Each row is where one point has got to under a steady rotation. How many ticks took it there?
The counts run from 0 to 234.
[ -1  20  19 -27 -15  -4 -19  -2  28  -1 -21  18   9 -37 -15   3   1  15
  10  -4  -1 -22  -7 -28   4  -4  -4  48 -48 -29   9  11  21 -35 -32  23
   3 -11  38   1   1] -> 104
[ 20  -1  10 -30   2 -20 -34  -7  24 -28 -49  50   5   4  17 -40   1  24
 -12  -8   2 -13 -14 -11  12   1   3  25 -47   2  -1  11  21 -15 -13   6
   7  -8  34   6  -7] -> 191
[-17   5  20 -34  21  -8 -47 -25  37   4 -18  28 -12  -2   0   2  -8 -26
   3  17  -5 -31   7 -11  -8  -1 -50  17   8   9 -15 -16  30 -34  -5  16
 -28   8  28   0  12] -> 67
[ -5  43  10 -16 -21  -5 -14  -2  15 -19 -49   2  34 -10   8 -37  -7  17
  25   5  33 -13   9 -34   0  26 -23  16 -31   0 -11   3  19 -39 -25   5
 -22 -26  19  -8   0] -> 181
[-13   3   0 -41  -1   7 -47 -18  12   1 -42  28  26   0  -7  -8 -24  -5
  13   7  -7 -17   2 -26 -18  32 -47   5  -4   3  -2 -39  26 -19   8  -3
 -39  -8 -24   1   6] -> 151
[  5  24   3 -26 -20   8 -39   4  29   2 -52  17  11  -3  -9 -44 -22  -2
  10   6   6   7 -25 -29  15  14 -49  32 -43  10  -5 -10  18 -18   2 -10
  -5  -6  -2  -8   1] -> 25
[ -8   7 -25 -33  35 -23 -34 -22  18  16 -43  32  -1 -11  -2 -40 -14  19
  25   0  21 -22 -30 -13 -17   2 -33  22 -30  13  -1 -12   2 -25   4 -24
 -16   2   5  13 -12] -> 205
[-10 -17  -9 -38  19 -22 -41 -20  26 -17 -21  53   5 -15   1  20   3  18
  16  -6 -12 -53   4  -9 -15  17  -5  38  -6 -21  10 -21  14 -24  -5  -3
 -20   3  22   4  -3] -> 138
[ -5  23 -24 -35  20  -6 -41 -11  17 -11 -14  37  19   2   8 -23 -13  18
   6   2  -3 -23  -9   4  -1  -5 -34  35 -24  43  -6 -36  28 -33  17 -21
 -18   4  14  17  -2] -> 213
[ -7  -3   6 -50  24  11 -47 -15  28   6 -32  26 -13  -1  -7 -20 -28 -19
   2   8 -11 -21 -21 -20   7   6 -57  10 -21  16  -3 -20  18 -22   5  -6
 -18  13 -11  18  29] -> 224
[  3  -2   3 -45   7   7 -35 -20  -2  -5 -39  51  33   4  -8 -15 -24   0
   5   6 -23 -14   0  -8  -6  20 -33   5 -13   6  15 -44  38  -7   4  -2
 -34  -1 -22   9  13] -> 152
[  1  12   5 -25   5 -30 -41   4   1   8 -21  53  18 -20  10 -43  -8  50
  16  -4 -25  -2  -7 -13  -2   1  -5  23 -41   4   1 -20  27 -20  -8  -2
  -1   4  25   2  -2] -> 118
[ -4   0  -6 -59   6  18 -49  -8  31 -19 -18  27 -16  -7  11  -1 -13 -13
   7 -15 -14 -28 -13 -14  12  33 -25  21 -37  18   7   8  23  -9   2  -1
 -29  -6  -9  20  20] -> 222
[ -7  -3  19 -42  36 -14 -53 -25  17   3 -22  51 -10   5   9 -15 -18 -10
   0  22 -20 -22   0  -2   4  -6 -34   5  -1  13  -9 -17  34 -22  -7   7
 -25  12  19   8  22] -> 64
[  8  12   4 -32 -34   8 -43  19  38 -17 -47  22   2  -6  -7 -25  -7   5
   3  -5   0   0 -20 -33  20  16 -35  41 -46  -1  -5   3  17 -15  -8  -5
   2 -13  18   2  -1] -> 28
[-12  30   9 -30   9  20 -33 -16   5  22 -27  36  29  -5 -13  -9 -18  -3
   1  28 -15 -11   2  -5 -17 -23 -45  25 -25   7  15 -28  50 -23   2  16
 -34 -19   6 -20   2] -> 83
[ 12  17   4 -34 -14   2 -37   9  36 -30 -33  26   2  -2   4 -12  -7   7
  -6 -18 -13 -15 -20 -18  32  -2 -14  48 -52  10   3   0  23 -26 -13  -4
  12   3  28  10   8] -> 31
[  5   3  -6 -57  27   6 -38 -17  18  -7 -22  32  -3  -4   4 -19 -24  -7
  11 -14 -17 -22 -13  -6  16  18 -29  18 -42  33   0 -11  34 -14   9  -7
 -24   1 -18  23  21] -> 221
[-17  22 -18 -40  19 -14 -55  -1   8 -28   8  24  -5 -10  21 -18  -6  24
  28  -1  -3 -23  17 -16  12  21  -4  23 -23  27  -5  11  42 -25 -14  -9
 -30 -10  26  17  14] -> 54
[  9   3  30 -37  -1   6 -16 -11  20  22 -47  42  12 -19 -12 -18  -9   4
  -5  -3 -24  -8 -21 -14  12 -10  -8  22 -60 -16  14   0  29 -17 -22  21
  -2  -4  14  -4  12] -> 99
[-24   6 -13 -42   1   2 -38 -16   5 -23 -14  21  25 -11   4  16 -11   5
  27 -11   2 -43  16 -16 -13  42 -12  21 -13   0   1 -22  29 -22   0  -2
 -50 -18 -15  11  -1] -> 146
[ 10   3  13 -54  15  -1 -15 -45  21 -11 -49  38  15   4   3 -10  -5 -10
   0  -3  16 -42  -5   0   8  11  -2  11 -44  -8  15  16  20 -11  -7  15
 -32 -17  -6   6   0] -> 4
[  1  19  -9 -37  -5  11 -14 -21  28 -21 -45  33  29  -4 -13  12   2  -3
  -6  -2  23 -37  -8   0  -4  -9 -12  47 -42  -8  29  -2  22 -25  -8  -4
 -16 -26  16 -10 -18] -> 12
[  9  12  24 -24 -15 -24 -41  -8  33  -6 -59  32   1  -2   7 -45 -11  10
   9   7  19   2 -13 -30   6  17 -31  11 -25   1 -19   5   9 -14 -14   1
  -3  -9  24  -6   3] -> 189
[ 19   9  22 -18   6 -30 -29 -17  20  -7 -56  45   9   5   9 -54 -10  22
  -1   5  10   4 -19  -9  11  -5 -23   9 -32   4 -11  -6  17 -19 -11  -2
  -1  -2  26   3   3] -> 190
[ -4   5  -6 -38  13  -8 -30  -1  29 -16 -29  12 -14 -19  -1 -20 -11  11
  29 -20   4 -32 -23 -32  13  25  -5  39 -46  -3   2  29   7 -21 -30 -16
   1   1  24  20  10] -> 39
[-23  15   0 -41  14  10 -36 -13  17  17 -23  23  -4 -14 -22   4 -16 -20
  22  29   2 -27   2 -27 -29  14 -37  20 -16 -11  13   6  30 -15  -6  13
 -46 -26   0 -11  -1] -> 78
[-19  -7   4 -44   5   8 -52   0  35  -7 -31  18 -18  -7  -9   7 -21 -31
   7  11  -4 -19 -17 -22   5   8 -60  29  -9   1   1 -12  17 -28 -10   4
 -15  12   7  16  22] -> 227
[ -1 -19   7 -44  33 -29 -32 -34  18  14 -33  51  -3 -16  -3 -19  -4  18
  19  -8 -24 -35  -9  -7  -9  18  -2  10 -20  -9  -2 -24   9 -22   0  -4
 -15  15   8  21   9] -> 133
[ -9  10 -22 -36  27 -16 -46  -8  12  -1 -28  47   7  -4   2 -30 -13  23
  12  10   5 -20 -19  -2 -16 -11 -35  29 -18  22   5 -27  11 -27  15 -25
 -10   4  15   5 -15] -> 209
[-12   4 -23 -33  11 -27 -40 -15  27   3 -33  24 -16 -19  -1 -25  -5  10
  29   7  35 -31 -20 -28 -19  20 -29  22 -20  -3  -9   7  -5 -27   7 -21
 -22 -13  17   8 -16] -> 204
[ -7  28   5 -18 -10 -11 -16   2  19  10 -19  10  16 -39 -12  -6   1  26
  37  -6   5 -27  -3 -29  -5  19  -2  42 -51 -24  -1   9  14 -36 -27  11
  -3 -21  31  -3   1] -> 108
[-18  -7  13 -42  14 -18 -58 -13  30  -4 -20  39 -24   0   5 -13 -18 -12
   3  20  -8 -18  -2 -22 -10  13 -46   9   2   8 -18  -6  30 -21  -5  11
 -31   4  21   1  13] -> 63
[ -4  18  -1 -26  32 -26 -22 -37  30  11 -39  19  -2 -16   2 -37 -13  15
  35  -1  29 -33 -17  -9  -5  11 -25  15 -28  14 -22  -1  -5 -41  -1 -11
  -9   7  19  12  -9] -> 201
[ 14  10  23 -47   5  14  -6 -28  13 -19 -42  29  40   2  -4   5 -15  -9
  -6  -3 -14 -33   8  -2  20   7 -10  19 -19   8   9 -32  43 -29 -13  11
 -19   6  -3   4  27] -> 160
